(in the rows, 128 means zero)
Each path below is one point turned by a fixed rotation once a step. After each direction that follows a path, write how fast that rotation turns it, in degrees per step (0 if it stays still).
Each turn is a multiple of 5 degrees from 10 to 175, or 0.
Each row of a path follows its step; steps can be skipped.

step 1: [131 136 126 130 131 129 128 129 116 133 120 121 120 127 120 127 139 125
 128 132 129 129 134 137 126 135 120 132 121 130 123 134 126 123 128 129
 130 124 119 130 128 124 127 124 121 121 126 128 124]
step 4: [123 135 136 121 135 126 125 119 131 134 123 129 123 122 125 134 125 134
 129 125 124 131 133 122 137 130 134 120 127 128 125 126 120 132 121 124
 123 130 135 125 126 125 127 126 128 129 114 128 131]
step 9: [141 134 125 136 127 127 123 131 124 129 124 127 132 126 121 123 130 124
 134 127 124 123 127 137 130 127 127 143 130 125 117 123 125 125 130 134
 123 127 122 125 122 133 130 120 125 129 125 133 123]
step 11: [121 137 131 128 134 120 126 125 133 128 139 122 127 137 134 129 133 140
 140 123 125 126 128 122 128 125 135 129 127 124 128 125 122 138 124 122
 124 129 126 126 123 130 121 124 128 130 127 129 126]
step 18: [126 136 126 132 125 121 126 125 123 126 137 128 132 142 127 126 136 127
 135 126 132 132 131 133 134 125 133 132 133 136 132 121 129 133 128 122
 132 129 120 135 125 122 129 132 130 133 136 122 124]
step 28: [135 128 126 133 138 134 139 127 133 126 132 122 126 132 117 128 124 132
 125 130 127 116 135 134 126 125 123 136 127 118 120 129 126 122 127 133
 124 129 121 125 124 128 123 129 128 126 124 131 126]
step 30: [118 137 132 123 137 126 129 126 133 129 128 123 129 127 130 131 126 132
 138 127 125 124 128 126 126 133 137 129 123 122 136 125 124 128 144 131
 129 121 131 129 128 138 124 132 126 134 131 122 128]
step 35: [133 135 131 129 131 131 133 133 123 132 127 131 129 134 123 129 134 127
 129 126 133 117 133 134 136 129 117 123 125 131 120 128 128 124 131 127
 126 136 121 120 132 125 123 130 132 119 120 118 135]
step 41: [132 136 129 121 127 127 119 118 119 126 125 127 121 128 126 124 127 122
 132 130 130 134 129 131 130 131 130 137 126 119 119 128 125 129 134 126
 132 121 128 130 133 133 137 123 126 126 132 131 141]
Speeds:
[129 129 128 125 127 124 130 129 129 129 130 129 128 130 128 128 127 129
 126 128 125 130 128 128 130 127 126 130 127 129 128 126 126 126 132 126
 127 128 130 128 126 131 128 127 128 128 125 127 127]
55
[126 127 129 128 129 128 127 127 128 132 127 127 124 128 127 129 128 128
 131 128 127 127 124 127 130 127 127 127 129 131 128 129 128 125 126 130
 128 127 127 129 129 130 127 126 130 128 126 126 129]
95
[127 126 128 129 128 126 129 127 126 131 127 129 128 128 128 129 129 127
 127 127 128 126 128 132 130 124 130 130 129 128 127 128 129 129 128 129
 126 126 130 129 126 125 130 130 126 129 127 127 131]
80
[126 127 129 126 130 128 128 127 126 128 129 127 128 125 131 129 124 131
 128 127 129 132 128 129 130 130 129 128 128 126 129 130 128 128 127 127
 127 126 127 127 129 130 127 129 126 128 127 130 129]
40

step 0: [131 117 132 118 121 126 143 123 135 133 125 126 124 126 128 128 133 135
 124 127 134 123 125 115 122 135 129 126 118 123 124 128 128 134 135 128
 122 128 123 126 138 122 131 128 130 122 127 123 129]
step 7: [137 122 124 129 122 124 132 139 127 129 141 130 120 125 131 131 131 121
 121 137 130 128 120 118 130 134 127 133 131 136 125 125 132 133 134 123
 128 134 122 127 138 123 127 132 127 128 123 119 131]
step 14: [132 124 133 127 134 124 125 142 121 139 130 127 113 124 132 134 137 123
 127 126 137 128 122 127 120 131 126 121 122 128 139 121 132 126 132 134
 125 128 122 128 130 124 126 124 134 129 126 129 128]
step 16: [127 116 130 117 124 129 136 129 132 129 129 132 127 139 136 130 134 135
 123 124 137 130 130 122 133 135 130 125 127 135 125 122 133 133 132 134
 125 122 123 115 134 126 131 124 129 122 122 124 134]
step 17: [131 127 127 128 127 121 139 125 125 134 128 134 132 135 132 127 134 122
 124 133 130 138 119 125 127 129 139 137 124 129 125 132 127 125 138 127
 127 130 130 122 138 125 120 131 124 118 117 126 133]
step 20: [127 118 136 127 124 133 137 124 129 125 128 124 117 122 130 125 135 127
 122 122 139 130 129 131 123 131 124 122 118 129 137 125 136 133 137 127
 120 118 127 130 133 116 127 125 131 129 127 125 128]
step 21: [131 133 133 129 141 123 136 126 134 134 128 129 126 133 126 131 138 126
 124 133 132 136 122 124 124 141 119 133 126 118 136 127 134 131 133 133
 127 121 131 125 138 122 129 130 126 126 128 128 137]
step 35: [127 122 132 128 127 125 136 131 125 138 130 118 135 135 143 127 129 120
 127 122 130 133 126 128 116 135 124 119 123 125 126 118 126 129 133 129
 124 124 120 126 127 126 123 131 126 127 137 120 128]
step 36: [130 122 134 124 125 131 134 128 130 130 140 129 129 131 130 125 133 122
 119 126 132 138 130 132 134 132 118 126 123 138 132 127 130 134 141 124
 122 122 123 118 130 121 124 121 133 131 125 126 135]
Speeds:
[128 125 128 128 129 131 130 128 128 126 129 126 127 128 132 128 126 130
 131 127 127 127 128 126 129 128 128 129 126 128 126 126 128 127 127 127
 128 125 128 129 128 126 129 129 125 127 127 129 126]
95
[131 124 132 129 128 128 125 126 128 128 131 127 127 125 129 127 129 127
 129 127 128 130 127 129 128 127 127 126 129 128 130 130 130 128 126 128
 129 128 128 128 127 130 129 127 126 127 130 130 130]
65
[127 131 130 129 129 126 128 128 128 129 128 127 128 126 126 128 124 129
 128 126 127 127 126 127 126 130 128 125 126 128 131 128 125 131 127 129
 131 126 128 127 128 127 130 127 129 127 127 129 128]
35
[126 125 130 127 131 129 130 128 129 130 129 129 130 127 129 127 127 129
 129 127 128 126 128 129 126 126 125 124 127 126 129 128 128 127 130 127
 127 130 130 129 127 128 128 129 131 131 128 128 129]
70
[127 129 129 126 131 126 128 129 130 126 132 127 129 129 129 130 128 129
 127 129 127 127 128 129 131 130 127 129 129 131 128 128 129 130 127 128
 130 128 130 128 129 130 128 127 127 130 129 124 128]
125
[126 127 131 127 127 127 129 129 126 129 127 132 129 129 128 126 127 129
 127 131 128 129 126 127 126 127 126 128 128 130 125 129 127 129 128 127
 130 129 127 130 127 130 128 129 125 125 129 127 126]
65

step 0: [126 124 128 130 128 119 133 122 121 129 127 126 126 123 122 124 134 131
 132 119 122 113 123 123 132 133 133 126 126 126 134 117 133 121 122 134
 124 119 127 135 134 131 119 131 133 125 126 122 127]
step 4: [119 135 127 137 128 132 128 118 117 128 137 121 119 126 128 133 131 138
 132 121 123 123 127 129 130 123 128 124 129 122 138 122 125 121 129 129
 119 136 131 130 128 127 128 133 126 125 125 127 129]
step 9: [137 128 127 129 134 131 127 121 123 125 138 128 117 128 133 123 125 126
 124 130 133 119 128 125 124 124 126 125 127 132 137 133 138 133 132 126
 136 130 133 128 128 130 118 137 134 122 118 126 132]
step 12: [129 121 128 128 132 128 129 124 132 119 136 119 135 122 126 133 128 130
 132 136 133 116 116 129 124 125 135 129 125 133 133 124 130 124 128 129
 122 126 132 130 121 128 121 133 119 125 120 122 130]
step 16: [129 131 123 132 130 124 135 124 125 122 131 128 128 130 123 127 126 136
 132 138 131 117 125 119 132 132 128 122 118 125 142 119 129 128 129 138
 123 120 134 128 130 127 122 130 133 131 125 129 133]
step 17: [127 132 118 134 130 124 135 126 132 127 133 131 115 134 134 134 130 123
 132 130 128 130 120 130 127 129 133 136 124 131 133 126 122 131 123 126
 123 125 136 118 127 121 121 124 134 127 121 122 137]
step 25: [126 118 127 127 132 127 132 123 121 126 134 125 120 127 136 124 127 127
 126 129 128 129 123 119 118 135 132 129 124 134 139 139 129 133 137 127
 125 138 130 129 133 133 129 132 134 133 125 119 131]
step 30: [128 127 134 124 130 128 127 130 129 124 120 130 120 123 135 123 125 122
 132 125 127 123 118 120 136 125 130 126 133 130 138 133 134 121 116 118
 114 129 127 127 132 125 128 133 129 123 131 127 134]
step 37: [127 131 132 134 127 131 129 125 124 129 130 122 118 119 132 135 123 128
 129 134 118 124 122 122 123 128 139 126 131 122 134 131 130 127 124 130
 130 131 128 125 133 115 138 134 136 131 124 131 134]
Speeds:
[131 127 130 128 126 127 128 130 127 128 129 130 125 129 131 128 127 127
 126 128 128 129 127 129 128 132 126 128 130 126 125 130 129 127 129 126
 127 127 129 127 131 126 128 129 126 128 127 128 130]
90
[130 128 127 131 125 126 130 130 127 127 125 127 129 126 127 128 127 130
 128 127 129 127 127 128 127 129 129 128 127 130 127 130 124 126 128 128
 129 127 126 129 125 127 129 127 130 129 125 129 131]
70
[127 129 127 126 127 129 129 129 128 128 124 124 128 126 130 128 129 126
 128 129 128 128 127 131 125 128 126 126 126 131 128 131 128 129 127 126
 127 126 128 127 128 129 128 129 126 127 130 125 127]
65
[126 127 128 130 126 129 128 128 128 127 127 128 128 129 128 129 128 130
 127 129 128 130 127 129 125 128 127 128 128 127 130 127 126 129 133 131
 124 130 129 127 129 127 130 129 128 130 129 128 127]
35
[128 129 126 127 129 128 129 126 129 128 129 131 128 129 127 125 129 126
 125 130 129 128 132 129 126 129 130 127 125 128 127 127 127 126 129 126
 127 129 127 128 126 125 128 130 129 128 128 126 128]
95
